(in the rows, 100 means zero)
Families of rows that turns and mirrors carry onto each other, the same ones carrying the whole set onto itself: the rest of each named row's family, in list order:
5 families of 8 rows:
tago: 105, 108, 87, 85, 102, 86, 113, 115, 75, 122, 102, 100, 80, 90, 105, 109, 97, 113, 91, 92, 103, 82, 113, 117, 92, 84, 108
kig: 104, 99, 102, 104, 111, 91, 99, 110, 102, 130, 110, 106, 73, 98, 101, 103, 89, 124, 98, 120, 109, 93, 107, 125, 101, 114, 85
milab: 90, 120, 97, 99, 117, 105, 106, 99, 106, 87, 106, 107, 110, 115, 93, 79, 105, 92, 103, 101, 91, 80, 88, 88, 85, 77, 89
fil: 103, 102, 103, 106, 95, 112, 115, 91, 103, 87, 97, 98, 95, 96, 71, 79, 90, 132, 106, 109, 99, 78, 88, 103, 87, 81, 98
Zale: 111, 97, 111, 107, 99, 101, 85, 105, 94, 123, 104, 104, 80, 102, 120, 121, 106, 89, 106, 92, 87, 106, 107, 108, 127, 84, 94
mer: 103, 118, 88, 95, 115, 80, 111, 117, 90, 104, 104, 83, 79, 101, 102, 105, 92, 115, 97, 108, 101, 89, 108, 132, 82, 102, 102
bipem: 105, 82, 91, 93, 99, 119, 90, 112, 86, 116, 106, 108, 91, 108, 112, 100, 107, 93, 84, 119, 107, 102, 99, 107, 118, 113, 86
poma: 97, 99, 98, 104, 92, 111, 88, 102, 132, 97, 94, 88, 128, 82, 94, 89, 102, 103, 116, 102, 109, 107, 105, 77, 98, 95, 97
Kesis: 94, 74, 109, 117, 110, 104, 98, 99, 128, 110, 96, 105, 122, 115, 92, 99, 82, 112, 101, 90, 112, 105, 87, 93, 99, 85, 105
geb: 91, 86, 104, 116, 105, 126, 90, 98, 129, 97, 88, 109, 102, 102, 89, 111, 96, 110, 105, 88, 115, 102, 116, 79, 119, 96, 104
pitim: 109, 109, 115, 106, 98, 98, 82, 116, 103, 112, 97, 89, 92, 88, 124, 104, 116, 74, 80, 104, 117, 107, 106, 101, 90, 111, 90
Fezub: 85, 111, 93, 107, 104, 125, 103, 99, 116, 72, 90, 101, 106, 95, 91, 107, 112, 81, 106, 90, 109, 100, 106, 89, 86, 96, 108
Bom: 116, 98, 114, 94, 96, 81, 117, 113, 82, 122, 105, 96, 80, 105, 98, 100, 98, 122, 83, 94, 98, 88, 115, 122, 105, 86, 110
Movef: 118, 113, 105, 110, 110, 91, 77, 104, 99, 97, 89, 81, 76, 100, 123, 120, 105, 79, 94, 90, 103, 104, 100, 107, 103, 85, 95
vonil: 89, 109, 98, 105, 104, 109, 110, 92, 101, 76, 92, 92, 121, 93, 67, 105, 113, 97, 112, 95, 101, 102, 106, 96, 79, 91, 107
bevis: 94, 103, 92, 101, 120, 117, 107, 110, 123, 104, 100, 104, 132, 107, 99, 101, 101, 89, 107, 92, 106, 104, 99, 87, 90, 77, 97
zon: 92, 113, 100, 92, 103, 100, 110, 95, 115, 72, 98, 111, 85, 102, 75, 78, 103, 99, 107, 94, 86, 90, 95, 103, 79, 96, 114
zalo: 121, 93, 120, 121, 104, 111, 96, 119, 94, 127, 101, 103, 87, 98, 109, 111, 102, 107, 80, 107, 108, 107, 114, 113, 115, 98, 90
demaf: 91, 97, 101, 115, 102, 107, 95, 89, 113, 89, 80, 96, 120, 87, 87, 101, 88, 104, 111, 86, 124, 99, 112, 74, 108, 94, 101
tor: 95, 92, 113, 116, 109, 91, 97, 89, 111, 92, 102, 108, 101, 125, 86, 76, 85, 116, 99, 98, 96, 80, 76, 95, 96, 84, 96
Nev: 103, 113, 108, 79, 92, 70, 101, 109, 91, 108, 99, 81, 86, 96, 112, 93, 112, 89, 83, 89, 105, 87, 105, 107, 80, 97, 112
bib: 112, 108, 109, 90, 110, 74, 97, 88, 101, 106, 90, 93, 71, 101, 105, 117, 107, 91, 91, 90, 111, 100, 98, 121, 77, 83, 101
voki: 85, 93, 101, 98, 109, 120, 110, 90, 111, 100, 78, 103, 106, 83, 91, 89, 124, 88, 105, 82, 100, 122, 99, 92, 94, 102, 109
parul: 99, 101, 89, 83, 99, 76, 81, 116, 99, 118, 98, 76, 90, 89, 111, 115, 111, 97, 85, 91, 114, 96, 102, 104, 79, 105, 111
lopup: 101, 97, 110, 109, 118, 108, 101, 90, 102, 89, 73, 93, 77, 105, 81, 78, 104, 126, 95, 84, 90, 96, 96, 87, 116, 92, 105
fida: 92, 113, 83, 101, 96, 83, 95, 120, 94, 102, 104, 69, 99, 94, 123, 115, 99, 91, 103, 100, 111, 95, 109, 111, 96, 112, 108
tutim: 112, 103, 104, 123, 104, 93, 96, 113, 75, 117, 106, 113, 80, 92, 106, 101, 97, 113, 91, 112, 99, 97, 116, 125, 113, 96, 86
Vevol: 104, 105, 104, 96, 106, 113, 103, 102, 109, 91, 103, 107, 91, 97, 60, 85, 101, 116, 109, 102, 73, 94, 86, 96, 83, 95, 102
ved: 91, 95, 99, 110, 96, 94, 82, 111, 103, 129, 108, 95, 92, 90, 123, 112, 97, 99, 106, 112, 116, 99, 107, 105, 112, 123, 90
Zupas: 106, 91, 115, 86, 101, 83, 104, 88, 95, 134, 103, 113, 75, 102, 102, 119, 107, 103, 102, 91, 96, 101, 107, 123, 102, 80, 100
tovu: 108, 92, 84, 91, 96, 90, 83, 113, 90, 92, 95, 88, 94, 105, 124, 88, 95, 77, 83, 103, 112, 103, 96, 105, 105, 116, 99
pubo: 105, 83, 112, 119, 92, 116, 97, 94, 124, 104, 96, 108, 108, 84, 80, 81, 84, 124, 112, 111, 106, 104, 93, 96, 102, 95, 93
Luged: 92, 111, 99, 88, 110, 107, 107, 96, 102, 90, 84, 95, 90, 94, 86, 71, 121, 100, 107, 79, 74, 103, 100, 87, 106, 92, 110
Tob: 104, 92, 107, 107, 104, 110, 84, 97, 123, 104, 89, 113, 91, 88, 78, 81, 78, 121, 109, 92, 97, 90, 94, 73, 110, 99, 97
gikuf: 111, 94, 83, 77, 107, 69, 104, 105, 91, 95, 90, 84, 96, 114, 104, 90, 95, 103, 78, 100, 115, 102, 111, 121, 94, 101, 105
nes: 108, 84, 92, 81, 113, 97, 111, 105, 86, 118, 101, 103, 93, 118, 92, 104, 105, 119, 78, 114, 110, 100, 115, 124, 107, 100, 92
Kisa: 106, 96, 109, 121, 101, 84, 63, 113, 101, 113, 100, 89, 88, 93, 114, 108, 111, 96, 88, 112, 111, 110, 105, 113, 98, 115, 88
noza: 96, 119, 89, 90, 97, 110, 106, 99, 109, 79, 94, 77, 114, 92, 83, 89, 107, 109, 109, 100, 101, 82, 100, 83, 85, 80, 100
mizog: 96, 88, 111, 101, 103, 101, 96, 93, 127, 96, 95, 119, 81, 110, 73, 82, 87, 131, 106, 92, 91, 92, 105, 94, 112, 96, 109
mip: 94, 82, 113, 119, 115, 123, 104, 84, 112, 99, 65, 100, 90, 94, 84, 96, 105, 112, 94, 85, 118, 112, 95, 93, 104, 101, 103

The rest of the family of geb: pitim, Fezub, Bom, zon, zalo, Nev, mizog
The rest of the family of bevis: milab, bipem, Kesis, tor, tovu, gikuf, nes
The rest of the family of Zale: Movef, bib, voki, lopup, Zupas, Luged, mip
The rest of the family of fida: kig, fil, mer, poma, ved, pubo, noza

Families of rows that turns and mirrors carry onto each other, the same ones carrying the whole set onto itself: the rest of each named row's family, in list order:
6 families of 5 rows:
kole: 102, 127, 72, 77, 123, 119, 102, 94, 91, 86, 51, 78
rul: 74, 118, 84, 92, 85, 124, 91, 86, 96, 114, 85, 100
poko: 100, 123, 72, 89, 129, 103, 105, 68, 75, 79, 86, 89
Boke: 95, 130, 83, 86, 87, 111, 80, 103, 75, 99, 63, 73
Naz: 90, 132, 62, 84, 90, 117, 108, 104, 88, 82, 58, 83
fubem: 94, 119, 66, 115, 125, 112, 98, 74, 77, 86, 99, 78
vofas: 89, 128, 82, 84, 82, 109, 85, 101, 102, 94, 61, 85
zer: 78, 131, 68, 106, 94, 129, 90, 103, 95, 100, 99, 97
nugos: 107, 124, 74, 85, 126, 111, 96, 65, 77, 89, 95, 76
dorut: 95, 147, 64, 109, 92, 121, 83, 96, 103, 95, 71, 82
fimoz: 86, 142, 86, 88, 79, 114, 90, 96, 90, 93, 63, 85
vab: 93, 123, 81, 93, 105, 119, 82, 104, 107, 100, 56, 72
Seda: 98, 135, 65, 99, 114, 108, 108, 88, 68, 68, 76, 83
Gadak: 106, 137, 75, 79, 107, 103, 98, 90, 85, 74, 61, 84
gub: 75, 120, 86, 101, 85, 116, 82, 92, 78, 118, 75, 87
Muzif: 74, 117, 64, 89, 112, 125, 109, 88, 81, 101, 108, 88
Gogi: 75, 109, 84, 99, 90, 114, 85, 91, 103, 113, 89, 93
vob: 98, 142, 55, 92, 110, 111, 96, 77, 93, 94, 61, 65
Rorif: 105, 145, 80, 83, 106, 103, 92, 83, 78, 76, 71, 69
Tefe: 78, 115, 94, 114, 109, 120, 80, 102, 102, 106, 83, 85
tagi: 109, 117, 68, 90, 123, 122, 93, 67, 62, 96, 86, 92
beda: 73, 114, 88, 109, 128, 121, 98, 88, 81, 98, 93, 96
tili: 83, 123, 55, 80, 123, 114, 112, 73, 78, 96, 85, 67
nif: 88, 120, 77, 87, 138, 121, 114, 83, 75, 85, 74, 92
ger: 84, 102, 66, 113, 107, 119, 89, 78, 100, 112, 94, 81
Retob: 81, 110, 77, 104, 108, 123, 87, 68, 71, 117, 87, 101
firus: 115, 129, 70, 78, 110, 114, 85, 90, 66, 87, 69, 74
Sem: 81, 110, 63, 93, 85, 123, 97, 98, 106, 110, 69, 83
fof: 88, 108, 75, 91, 112, 127, 95, 65, 88, 111, 102, 96
laza: 80, 105, 81, 102, 120, 109, 96, 68, 85, 104, 103, 95

The rest of the family of vofas: poko, Gadak, Gogi, laza
The rest of the family of Sem: Naz, fubem, Seda, ger
The rest of the family of zer: dorut, Muzif, vob, tili
The rest of the family of gub: Boke, tagi, Retob, firus
The rest of the family of nif: kole, vab, Tefe, beda

Families of rows that turns and mirrors carry onto each other, the same ones carrying the whole set onto itself: the rest of each named row's family, in list order:
4 families of 4 rows:
pemak: 93, 65, 97, 72, 105, 114, 106, 117, 108, 100, 80
rutag: 80, 90, 103, 80, 114, 121, 90, 95, 82, 131, 99
milip: 126, 101, 112, 81, 100, 103, 83, 109, 85, 105, 107
bek: 110, 93, 76, 84, 89, 108, 92, 89, 111, 94, 109
fodig: 90, 62, 99, 79, 102, 112, 110, 108, 110, 105, 79
Vusig: 102, 101, 80, 94, 90, 118, 85, 86, 112, 97, 112
figig: 126, 102, 116, 87, 99, 103, 79, 110, 88, 100, 103
gevel: 126, 94, 116, 86, 99, 105, 74, 115, 92, 95, 103
Ziku: 82, 87, 103, 80, 117, 127, 88, 95, 91, 133, 95
famez: 84, 91, 107, 74, 120, 123, 90, 97, 86, 131, 94
Rerur: 105, 95, 80, 89, 92, 112, 87, 85, 115, 91, 109
Vori: 75, 87, 97, 87, 115, 128, 86, 99, 91, 127, 98
gep: 91, 64, 106, 75, 100, 115, 104, 117, 105, 101, 78
kofif: 102, 93, 77, 90, 92, 109, 83, 87, 115, 99, 116
zoman: 123, 96, 116, 87, 99, 108, 81, 117, 88, 98, 108
Pugo: 89, 62, 105, 80, 105, 116, 100, 123, 104, 97, 85

The rest of the family of fodig: Vusig, gevel, famez
The rest of the family of figig: Ziku, Rerur, gep
The rest of the family of zoman: pemak, rutag, kofif

Families of rows that turns and mirrors carry onto each other, the same ones carrying the whole set onto itself: the rest of each named row's family, in list order:
6 families of 3 rows:
tibi: 125, 93, 85, 99, 123, 100, 80, 94, 113, 98, 95, 92, 95, 89
Feduk: 85, 63, 113, 103, 98, 99, 94, 102, 93, 114, 93, 80, 110, 94
Ruk: 81, 80, 111, 102, 86, 99, 102, 114, 91, 117, 101, 81, 104, 98
zaf: 93, 86, 96, 88, 89, 92, 81, 103, 113, 85, 107, 131, 102, 121
lusef: 97, 90, 93, 88, 89, 95, 78, 114, 114, 93, 107, 136, 99, 118
muka: 91, 82, 89, 99, 100, 90, 91, 105, 117, 84, 109, 127, 106, 127
keneg: 75, 74, 106, 101, 83, 95, 85, 114, 94, 122, 95, 86, 103, 93
fid: 117, 100, 72, 94, 111, 93, 79, 92, 112, 99, 89, 90, 90, 85
pape: 115, 107, 83, 93, 111, 105, 84, 89, 113, 105, 92, 86, 91, 85
Paga: 78, 71, 107, 103, 86, 88, 90, 113, 94, 112, 94, 80, 104, 95
gasa: 100, 97, 106, 90, 94, 100, 87, 108, 116, 90, 115, 128, 102, 122
palip: 120, 104, 72, 93, 116, 96, 78, 92, 106, 101, 90, 94, 91, 94
timi: 71, 70, 101, 110, 95, 89, 96, 104, 100, 112, 95, 81, 108, 99
Sim: 110, 96, 73, 103, 121, 91, 83, 89, 121, 97, 92, 87, 95, 91
bodol: 101, 77, 99, 92, 100, 100, 93, 107, 106, 87, 112, 131, 105, 123
Geda: 81, 77, 111, 105, 95, 89, 85, 110, 90, 117, 92, 75, 105, 97
mafat: 89, 84, 101, 88, 92, 95, 81, 99, 107, 91, 108, 129, 106, 128
telu: 115, 102, 76, 95, 109, 97, 73, 98, 114, 108, 89, 91, 87, 82

The rest of the family of Geda: palip, mafat
The rest of the family of Paga: zaf, fid
The rest of the family of Ruk: pape, gasa
The rest of the family of muka: timi, Sim

Families of rows that turns and mirrors carry onto each other, the same ones carrying the whole set onto itself: the rest of each named row's family, in list order:
5 families of 8 rows:
teda: 83, 88, 85, 92, 100, 113, 118, 118, 69, 99, 101, 82, 105, 124, 110, 93, 86, 128, 104, 101, 114, 117, 92
talun: 85, 89, 69, 115, 96, 92, 114, 110, 66, 93, 86, 70, 124, 119, 102, 89, 100, 129, 88, 73, 119, 105, 114
paka: 86, 94, 69, 96, 79, 92, 105, 121, 97, 102, 105, 80, 121, 131, 78, 95, 92, 126, 102, 90, 128, 108, 113
zonat: 99, 121, 98, 97, 91, 60, 99, 108, 108, 99, 88, 101, 110, 134, 95, 105, 89, 117, 111, 108, 143, 90, 110
Fatu: 81, 100, 80, 81, 95, 78, 111, 119, 85, 107, 101, 74, 133, 124, 95, 96, 72, 134, 104, 90, 134, 112, 112
Dipo: 84, 86, 80, 98, 104, 74, 110, 99, 55, 75, 70, 78, 113, 123, 103, 117, 99, 117, 110, 69, 100, 91, 97
dup: 87, 97, 89, 111, 87, 80, 111, 109, 69, 88, 89, 71, 132, 121, 109, 91, 112, 128, 84, 80, 118, 102, 132
Dogo: 104, 110, 102, 111, 123, 66, 104, 106, 97, 107, 76, 78, 99, 119, 104, 111, 106, 121, 127, 98, 121, 84, 73
Nub: 81, 105, 121, 82, 103, 82, 102, 123, 99, 94, 101, 82, 111, 137, 89, 95, 100, 121, 124, 111, 131, 102, 83
mege: 103, 120, 106, 91, 107, 63, 107, 92, 84, 83, 68, 92, 101, 109, 99, 96, 103, 117, 121, 92, 112, 73, 87
Saf: 99, 101, 93, 101, 103, 61, 90, 94, 86, 99, 94, 91, 121, 125, 113, 84, 111, 138, 91, 83, 98, 63, 106
zovok: 89, 110, 103, 77, 89, 82, 101, 121, 114, 91, 86, 67, 101, 117, 88, 95, 94, 116, 121, 108, 119, 101, 84
nugat: 82, 113, 93, 96, 119, 60, 100, 105, 90, 87, 71, 83, 100, 111, 122, 99, 103, 116, 125, 99, 110, 75, 75
livib: 93, 110, 100, 84, 88, 53, 92, 121, 110, 87, 78, 96, 119, 141, 110, 104, 78, 110, 114, 93, 125, 99, 102
kizi: 92, 126, 111, 102, 87, 58, 85, 115, 109, 100, 90, 91, 106, 140, 103, 92, 89, 118, 118, 81, 111, 86, 113
Zol: 78, 100, 87, 101, 94, 71, 102, 123, 106, 115, 95, 75, 108, 116, 96, 96, 77, 122, 88, 83, 128, 114, 117
Sep: 92, 101, 85, 116, 116, 73, 108, 86, 60, 94, 81, 73, 111, 117, 108, 94, 107, 131, 119, 75, 98, 71, 95
Segaz: 83, 104, 88, 99, 82, 86, 110, 122, 105, 108, 94, 76, 98, 139, 93, 101, 77, 121, 105, 94, 129, 117, 113
vezu: 93, 100, 90, 111, 108, 75, 102, 86, 62, 75, 89, 61, 111, 126, 101, 110, 102, 130, 130, 82, 97, 85, 89
nobuz: 90, 81, 100, 105, 110, 79, 112, 90, 47, 88, 73, 73, 106, 123, 107, 93, 95, 127, 102, 82, 103, 86, 97
fal: 79, 116, 98, 93, 86, 58, 92, 110, 114, 96, 96, 89, 113, 137, 120, 99, 88, 112, 126, 96, 137, 94, 107
Dapor: 88, 101, 86, 107, 99, 57, 84, 97, 90, 90, 87, 104, 119, 118, 130, 91, 105, 117, 110, 76, 114, 67, 92
lopul: 86, 90, 104, 108, 95, 56, 88, 107, 90, 94, 75, 106, 123, 121, 112, 102, 107, 124, 100, 81, 103, 66, 86
kav: 76, 94, 96, 115, 88, 86, 110, 112, 56, 101, 93, 84, 141, 118, 98, 97, 110, 137, 104, 74, 114, 87, 107
dimiv: 92, 94, 106, 102, 99, 82, 117, 119, 103, 81, 88, 77, 94, 136, 88, 95, 102, 114, 115, 107, 132, 121, 86
ramu: 76, 94, 86, 108, 103, 90, 115, 97, 53, 79, 78, 83, 107, 121, 117, 97, 104, 123, 122, 77, 90, 88, 94
solut: 72, 101, 75, 100, 86, 90, 113, 121, 91, 115, 105, 82, 119, 133, 110, 95, 82, 128, 96, 94, 140, 107, 107
basuk: 83, 112, 105, 84, 97, 76, 105, 128, 96, 88, 91, 77, 97, 128, 111, 95, 98, 114, 127, 120, 131, 112, 88
zaruv: 97, 112, 96, 83, 126, 59, 99, 106, 87, 89, 73, 81, 123, 115, 109, 105, 111, 119, 126, 92, 124, 76, 83
suno: 88, 88, 98, 97, 95, 111, 107, 125, 72, 97, 85, 54, 115, 129, 101, 95, 83, 122, 100, 96, 113, 114, 96
guba: 88, 92, 102, 117, 111, 46, 81, 91, 84, 91, 79, 89, 119, 131, 113, 98, 98, 120, 109, 87, 122, 68, 105
pidur: 86, 85, 79, 124, 100, 92, 89, 110, 68, 95, 85, 74, 138, 130, 104, 93, 101, 125, 102, 68, 110, 86, 110
nadu: 98, 118, 111, 99, 97, 61, 84, 103, 116, 101, 92, 93, 103, 132, 112, 97, 91, 120, 119, 103, 121, 80, 96
tubi: 94, 88, 78, 101, 95, 105, 116, 103, 62, 87, 99, 65, 114, 133, 106, 96, 84, 129, 100, 89, 107, 115, 111
radat: 94, 100, 95, 115, 105, 61, 88, 90, 73, 79, 85, 82, 124, 117, 118, 86, 120, 130, 108, 80, 107, 67, 101
fomob: 101, 92, 78, 103, 109, 109, 112, 102, 76, 76, 94, 75, 114, 124, 98, 97, 82, 126, 94, 94, 110, 114, 87
Lav: 92, 117, 110, 109, 108, 56, 97, 110, 105, 90, 76, 85, 97, 117, 103, 94, 112, 112, 127, 100, 120, 79, 82
dudip: 94, 99, 98, 92, 93, 87, 101, 124, 112, 90, 95, 77, 97, 128, 100, 94, 87, 113, 101, 116, 130, 120, 93
Pigi: 75, 91, 75, 120, 81, 82, 108, 110, 58, 91, 94, 88, 126, 130, 114, 88, 110, 128, 96, 69, 117, 91, 106
bap: 80, 88, 96, 99, 96, 112, 109, 118, 71, 96, 94, 89, 108, 131, 92, 111, 78, 121, 92, 90, 111, 112, 87

The rest of the family of Fatu: Dipo, Nub, livib, lopul, kav, zaruv, bap
The rest of the family of nadu: talun, Sep, Segaz, tubi, radat, Lav, dudip
The rest of the family of zonat: paka, mege, zovok, nobuz, suno, guba, pidur

Families of rows that turns and mirrors carry onto each other, the same ones carrying the whole set onto itself: the rest of each named row's family, in list order:
5 families of 6 rows:
rekeb: 95, 126, 115, 114, 90, 83, 117, 89
napum: 86, 114, 90, 88, 81, 104, 92, 102
lur: 110, 129, 97, 123, 101, 120, 93, 107
savag: 78, 116, 100, 92, 100, 93, 92, 124
ritod: 110, 122, 105, 119, 117, 116, 109, 101
suk: 79, 127, 98, 80, 97, 88, 98, 103
nebet: 123, 119, 104, 109, 97, 125, 112, 96
bag: 90, 108, 92, 116, 104, 80, 116, 92
vabu: 102, 122, 102, 103, 111, 130, 97, 110
kagil: 87, 112, 92, 88, 100, 76, 108, 111
sobeg: 117, 113, 112, 115, 106, 99, 129, 95
ton: 109, 114, 93, 83, 99, 110, 89, 119
tarid: 103, 126, 102, 119, 115, 90, 117, 87
sopaz: 93, 124, 91, 106, 102, 116, 86, 121
Pogav: 99, 115, 93, 78, 96, 83, 93, 111
tuvi: 80, 118, 113, 96, 93, 76, 107, 112
zovid: 97, 112, 104, 105, 104, 75, 124, 98
sal: 125, 112, 110, 116, 109, 105, 112, 100
lusi: 87, 126, 101, 99, 103, 74, 110, 89
luf: 82, 112, 87, 100, 91, 78, 100, 90
sef: 94, 117, 82, 81, 94, 99, 90, 115
Nakeb: 89, 123, 102, 82, 99, 115, 89, 113
Resi: 118, 113, 107, 112, 109, 80, 118, 95
letaf: 103, 113, 101, 90, 103, 69, 109, 99
Tose: 110, 119, 88, 96, 97, 122, 91, 107
gevo: 121, 115, 100, 99, 102, 123, 97, 113
muf: 103, 106, 112, 118, 100, 128, 109, 102
nimi: 110, 129, 107, 130, 97, 103, 111, 87
zulo: 95, 112, 98, 95, 87, 127, 96, 101
Pif: 100, 104, 107, 128, 109, 104, 121, 96

The rest of the family of letaf: ton, Pogav, sal, Resi, gevo
The rest of the family of Pif: napum, bag, luf, muf, zulo
The rest of the family of vabu: ritod, suk, tarid, lusi, Nakeb

